Look-ups in named tables: a row name and a column name give one cell, copied from the table.

Table mezureg
,nuti,rem,dobeno,sala,piz
dumumil,474,349,295,571,280
dirari,431,-137,790,-120,621
mamorum,199,-815,610,273,-61
zafim,60,-832,-106,137,479

What is the sala of mamorum in mezureg? 273
What is the dobeno of zafim in mezureg? -106
What is the piz of zafim in mezureg? 479
What is the dobeno of dumumil in mezureg? 295
What is the rem of zafim in mezureg? -832
What is the rem of mamorum in mezureg? -815
What is the piz of dumumil in mezureg? 280
What is the sala of dumumil in mezureg? 571
What is the piz of mamorum in mezureg? -61
What is the nuti of zafim in mezureg? 60
What is the dobeno of dirari in mezureg? 790
What is the nuti of dumumil in mezureg? 474
What is the nuti of dirari in mezureg? 431
What is the sala of zafim in mezureg? 137
Row with the largest rem: dumumil

gakev:
,nepe,zogiba,fumakiz,mif,bere,zaruve
ran,2.9,-14.0,-86.3,-12.8,-56.1,13.9
soz,26.4,-52.0,-99.7,6.6,-43.9,6.9
pezer,32.9,-50.2,-80.4,14.5,-34.0,1.3
dazoz,3.2,-28.0,-7.6,-6.4,21.6,3.1
potabeg,-13.9,-53.0,-22.3,-10.5,28.0,-2.8
pag,23.1,-42.1,-91.8,2.0,-42.3,9.8
komuma,12.7,-19.5,-88.8,-13.8,-47.2,21.1
derusod,39.8,-59.4,-31.9,47.6,-16.3,-33.7
fosolol,10.0,-78.2,-18.8,-1.2,55.9,1.3
norev,61.7,-97.3,-89.5,36.5,-9.7,-5.5
guzad,63.6,-83.7,-49.3,54.7,-5.9,-26.3
fene,3.5,-56.0,-52.5,-9.2,10.2,8.0
dedi,17.4,-37.3,-86.4,-12.1,-28.0,21.8
pulilat,54.4,-61.5,-89.7,20.3,-28.0,8.6

pezer, zaruve => 1.3
fene, mif => -9.2
derusod, fumakiz => -31.9
ran, zogiba => -14.0
fosolol, bere => 55.9
pag, zogiba => -42.1
pag, nepe => 23.1
norev, fumakiz => -89.5
dedi, zaruve => 21.8
komuma, nepe => 12.7
pezer, nepe => 32.9
komuma, fumakiz => -88.8

Table kogi
        nogum  muger  vefafo  fuvo  fimabi
bufidi    364     -1     -75   149     876
tunaf     356   -138    -750  -370     491
kikuru    312   -254     -61  -655     520
vam       324   -128    -744  -414     729
nedaga   -680   -402     673  -961     159
sir       244     46    -311   351     643
zav       358     33    -117   455     337
dun      -567   -229       1  -519     375
kap      -603    -16    -775    36     594
nek      -551   -298     553  -554     122
dal      -640   -233     314  -342      93

What is the nogum of nedaga in kogi?
-680
What is the muger of zav in kogi?
33
What is the nogum of tunaf in kogi?
356
What is the fimabi of tunaf in kogi?
491
What is the vefafo of kap in kogi?
-775
What is the nogum of dun in kogi?
-567
What is the vefafo of vam in kogi?
-744
What is the fuvo of bufidi in kogi?
149
What is the vefafo of dal in kogi?
314
What is the nogum of kikuru in kogi?
312
What is the nogum of zav in kogi?
358

Table divuzet
	vela	lus	pala	rini
komufu	150	109	95	144
tev	97	114	200	113
sus	158	101	32	108
pufurup	92	111	121	112
vun	140	96	152	115
fiv	81	136	126	125
rur	174	103	100	147
tabifu	105	121	43	118
pepana	157	110	65	109
fuvez	153	127	96	113
vura	153	126	95	127
sug	142	108	92	116
zuzenil	132	125	100	129
dab	147	134	73	114

tev, rini: 113
fuvez, pala: 96
tabifu, rini: 118
sug, vela: 142
sug, pala: 92
sus, lus: 101
pufurup, rini: 112
dab, rini: 114
pufurup, lus: 111
pepana, pala: 65
vura, pala: 95
dab, vela: 147
Row with the largest lus: fiv

Table liluzev
	ritu	buz	fim	bos	gos	gofeted	begopo	sekida
bifan	193	121	153	134	99	147	105	162
votogez	237	129	223	134	39	182	83	208
mame	166	179	185	160	215	145	221	157
zab	183	155	171	126	177	127	155	122
dopir	128	163	142	163	193	154	173	144
povef	125	166	149	177	183	170	188	167
nat	155	160	142	148	212	127	189	151
ruzu	156	187	175	172	188	179	170	142
gugesu	179	146	148	150	122	164	102	144

What is the sekida of ruzu in liluzev?
142
What is the gofeted of nat in liluzev?
127
What is the fim of mame in liluzev?
185
What is the fim of bifan in liluzev?
153
What is the gofeted of dopir in liluzev?
154
What is the fim of dopir in liluzev?
142
What is the bos of mame in liluzev?
160
What is the ritu of mame in liluzev?
166
What is the begopo of dopir in liluzev?
173
What is the ritu of ruzu in liluzev?
156
What is the begopo of nat in liluzev?
189
What is the gos of povef in liluzev?
183
What is the gos of mame in liluzev?
215
What is the gofeted of bifan in liluzev?
147
What is the begopo of zab in liluzev?
155
What is the bos of zab in liluzev?
126

Table lufitet
columns: deletaf, rosenug, bope, kep, legoti
tukidu: [5.475, 3.642, 6.479, 6.294, 7.892]
zos: [4.155, 4.666, 4.066, 4.188, 3.756]
pud: [8.312, 0.722, 1.939, 1.816, 7.370]
sobam: [4.978, 4.116, 6.083, 6.189, 6.991]
ruluz: [4.805, 4.449, 4.600, 4.493, 4.769]
dutide: [5.227, 3.884, 6.266, 6.185, 7.382]
pogas: [4.733, 4.606, 4.721, 4.569, 4.680]
tud: [4.604, 4.705, 4.646, 4.589, 4.514]
litup: [4.360, 4.752, 4.851, 4.726, 4.463]

What is the kep of litup in lufitet? 4.726
What is the rosenug of ruluz in lufitet? 4.449
What is the rosenug of dutide in lufitet? 3.884
What is the bope of pogas in lufitet? 4.721
What is the rosenug of pud in lufitet? 0.722
What is the legoti of tud in lufitet? 4.514
What is the bope of sobam in lufitet? 6.083
What is the legoti of sobam in lufitet? 6.991
What is the kep of sobam in lufitet? 6.189
What is the bope of ruluz in lufitet? 4.600
What is the legoti of pud in lufitet? 7.370
What is the deletaf of ruluz in lufitet? 4.805
What is the legoti of pogas in lufitet? 4.680
What is the deletaf of sobam in lufitet? 4.978
What is the kep of tud in lufitet? 4.589
What is the kep of dutide in lufitet? 6.185
What is the bope of pud in lufitet? 1.939
What is the deletaf of zos in lufitet? 4.155
What is the bope of litup in lufitet? 4.851
What is the kep of pud in lufitet? 1.816

rov
|  | bozuv | gom |
|---|---|---|
| zuvu | 49180 | 60526 |
| keparug | 42593 | 59717 |
| rizu | 72627 | 43111 |
| bimone | 23409 | 81689 |
| zafono | 25541 | 73676 |
| guni | 26985 | 79985 |
| siv | 23283 | 83505 |
| zezupe | 49385 | 57162 |
| sukivi | 44096 | 61930 |
| temomek | 25658 | 90035 |
| bevemet | 32993 | 74905 |
| farib | 49731 | 60612 |
| feduzok | 70571 | 50822 |
| solubut | 13249 | 91809 |

bozuv of bevemet = 32993
gom of rizu = 43111
bozuv of feduzok = 70571
gom of zezupe = 57162
bozuv of temomek = 25658
gom of bevemet = 74905
Which row has the largest bozuv? rizu

veb
          vur  nubavel  deviman  dapit   nem  rukefuf   pul   toz
lusab    2539     3330     1288   3083  3611     2146  2291  1499
gedobo   7976     2890     5212   3562  1731     4070  2428  6479
fidebet  6213     5301     6696   5453  5782     4921  6048  4584
roz      1929     5666     4478   6453  6635     7195  6453  5883
lig      6383     6184     7409   6216  6887     5632  6856  5282
voreder  2302     3598     1324   3394  3807     2586  2540  1675
kupaz    2750     3823     1605   3323  3739     2428  2866  2071
rofule   7818     3045     5261   3749  1858     4220  2374  6242
gerido   2423     3452     1415   3236  3530     2440  2516  1519
zub      7679     3614     5387   3873  2324     4367  2639  5760
kegore   2477     3501     1341   3250  3777     2333  2355  1581
kun      2241     3766     1426   3594  4057     2796  2558  1762

kun, vur: 2241
kegore, nubavel: 3501
fidebet, toz: 4584
lig, dapit: 6216
voreder, vur: 2302
zub, rukefuf: 4367
fidebet, nem: 5782
lusab, nubavel: 3330
lig, vur: 6383
rofule, vur: 7818
voreder, dapit: 3394
fidebet, dapit: 5453
lusab, nem: 3611
kun, nem: 4057
kegore, nem: 3777
roz, dapit: 6453
zub, vur: 7679
lig, rukefuf: 5632
Which row has the largest deviman? lig

